(in the rows, 128 means zero)
One turn sends every row of this set to another row. A few are shown first. Where does it send the rows asked after them?
Q358: [156 160 109 110 105 144 122 134 122 137  93 167 120 152 134 154 179 132
  94 118 103 131]
Q717: [131 132 128 148 102 137 119 144 132 122 160 149 125 104 133 161 149 121
 150 149 136 122]
Q718: [134 125 149 109  63 124 120 135 121 128 126 112 120 138 109 162 157 146
 127 130 130 146]
Q777: [157 148 130 107  47 108 117 120 123 135 131 113 125 122 129 164 160 130
 127 144 110 124]
Q571: [146 173 108 132  85 137 146 122 127 112  96 106 103 123 110 133 166 113
 106 156 129 156]
Q746: [138 136 121 140 105 138 124 141 134 123 167 147 142 105 127 154 144 119
 146 141 134 124]
Q456: [124 128 125 138  91 143 132 124 141 111 148 150 142  92 122 129 152 133
 131 153 142 123]
Q755: [144 170 140 108 120 118 111 139 143 133 137 157 125 112 128 129 171 110
 111 144 116 114]
Q536: [181 166 109 127 107 139 108 117 121 123 114 103 120 112 141 140 171 140
  99 157 151 119]
Q149: [142 161 115 143  86 137 141 114 145 110 110 107 104 114 102 138 181 115
 116 159 145 147]
Q807: [147 144 108 162  82 138 135 124 138 130 109 108  88 115 106 146 178 123
 117 169 142 143]
Q670: [146 154  94 129 111 141 127 104 115 142 105 118 108 102 154 140 178 145
  95 140 155 142]
Q547: [161 157 107 113  94 132 113 133 117 156 109 135  99 150 117 171 165 137
  91 123  93 133]
Q574: [148 158 117 111 112 142 124 127 119 142  94 170 114 150 124 154 174 136
  87 121 110 120]
Q516: [127 157  99 140  98 144 127 137 101 141 131 120 105 108 125 145 175 145
  99 128 169 154]
Q588: [140 120  97 153  94 161 127 131 118 146 128 159 125 139 128 179 150 150
 130 124 127 131]
Q257: [123 109 146 120  60 131 125 124 120 135 107 142 117 121 121 130 172 152
 106 136 132 144]
Q624: [157 147 108 115 112 141 118 128 118 145 103 170 111 153 132 150 171 139
  89 120 102 129]
Q463: [160 171 113 142  93 140 110 152 108 122 140 105 119 118 111 149 168 139
  99 147 165 133]
Q519: [146 167 136 102 117 116 115 143 145 115 141 156 123 122 133 132 179 111
 117 138 118 118]
Q27: [134 142 119 143 102 139 117 147 135 133 153 143 134 100 128 156 141 122
 154 147 132 119]
Q584: [153 157 102 151  80 139 137 130 121 133  95 109  84 123 115 144 163 121
 104 163 125 153]
Q467: [153 164 133 101 120 120 114 137 135 121 145 155 127 120 132 127 165 109
 104 138 109 119]
Q614: [137 130  97 147  94 163 129 135 111 144 110 155 122 139 124 181 144 150
 132 123 125 123]
Q120: [136 153 139  90 120 122 124 146 136 117 128 130 121 122 117 122 156 123
 101 134 113 143]
Q472: [147 133 126 117  45 115 122 112 121 144 111 145 122 108 141 131 175 133
 106 148 113 122]
Q224: [141 125 102 156  89 164 125 135 108 146 112 161 124 134 136 182 147 140
 128 127 120 136]
Q515: [149 131  93 163  66 151 122 110 122 152 128 153 121 120 123 178 162 146
 122 142 122 114]

Q588 moves to Q746
Q456 moves to Q120
And these:
Q574 moves to Q614
Q257 moves to Q718
Q584 moves to Q807
Q670 moves to Q516
Q519 moves to Q358

One turn sends every row of this set to another row. A few are shown first. Where does it send the rows asked after them?
Q402: [167 115 137 113 114  93 133 112 131 109 130 129 135 104 127 124 121]
Q292: [106 136 126 131 102 113 140 112 109 117 131 143 119 138 139 118 104]
Q881: [111 101 116 117 130  82 109 131 115 116 131 139 111 117 137 134 162]
Q362: [115 129 137 140 128 130  89 132 129 159 107 134 142 125 114 161 139]
Q249: [145 111 130 122 129 110 126 138 115 121 160 139 122 141 163 109 116]
Q880: [135 123 150 125 122 133 121  95 129 150 113 141 128 131  92 151 148]
Q28: [144 130 130 151 121 142 141 128 123 147 123 125 118 141 142 147  98]
Q740: [134 138 104 143 104 107 133 124 114 132 142 126 109 151 118 135 159]
Q665: [127 142 127 113 116 118 130 137 162 148 143 122 113 110 115 147 107]
Q247: [128  89 123 126  91 100  93 107 124 140 108 143 133 147 128 138 131]
Q682: [143 117 126 135 141 118 121 117 111 156 139 162 130 128 108 127  99]
Q952: [127 126 131 106 128 130 130 145 136 140 137 105 156 149 112 130 108]
Q772: [166 100 129 127 131 125  81 146 129 129 139 119 127 125 114 136 142]
Q501: [143 116 111 107 113 127 120 126 148 146 103 138 136 104 151 135 112]
Q44: [138  94 139 141 126 129 116 124  80 137 124 131 126 130 131 110 134]
Q153: [105 119 151 122 115  84 142 124 122 144 162 136 120 130 114 152 130]
Q209: [113 117 140 115 102 106 142 143 134 121 141 110 141 126 154 160 141]
Q530: [143 105 112 114 146 106 136 158 130 119 108 118 107 122 141 138 132]
Q876: [130 143 141  83 151 117 136 125 110 133 129 138 127 125 141 127 144]
Q910: [120  92 133 151 128 141 103 122 154 131 136 133 123 124 132 119 141]
Q622: [131 135 143 104 137 116 101  91 115 152 129 121  93 131 119 132 119]
Q284: [104 124 147 148 109 118  85 117 124 124 149 126 122 147 139 155 125]
Q195: [127 116 133  96 113  80 115 124 131 135 130 134 128 130 128 100 153]
Q615: [127  86 110 124 102 120 117 147 111 150 153 112 142 121 123 147 128]
Q25: [125 157 120  99 119 119 123 118 130 137 136 141 121 126 128 179 123]
Q413: [146 153 157 126 142 109  90 141 138 140 130 152 128 124 132 137 128]
Q666: [155  86 134 103 140 101  92 123 127 149 119 134 139 121 138 151 134]
Q280: [138 125 136 149 148  84 127 114 117 126 116 145 116 138 115 156 143]
Q919: [126 120 128 102 104 167 122 127 113 130 130 128 126 123 128 159 137]
Q590: [117 114 131 120 109 117 130 123 136  99 128 100 107 157 136 150 139]

Q952 moves to Q740
Q772 moves to Q880
And these:
Q153 moves to Q530
Q615 moves to Q280
Q362 moves to Q25
Q249 moves to Q44

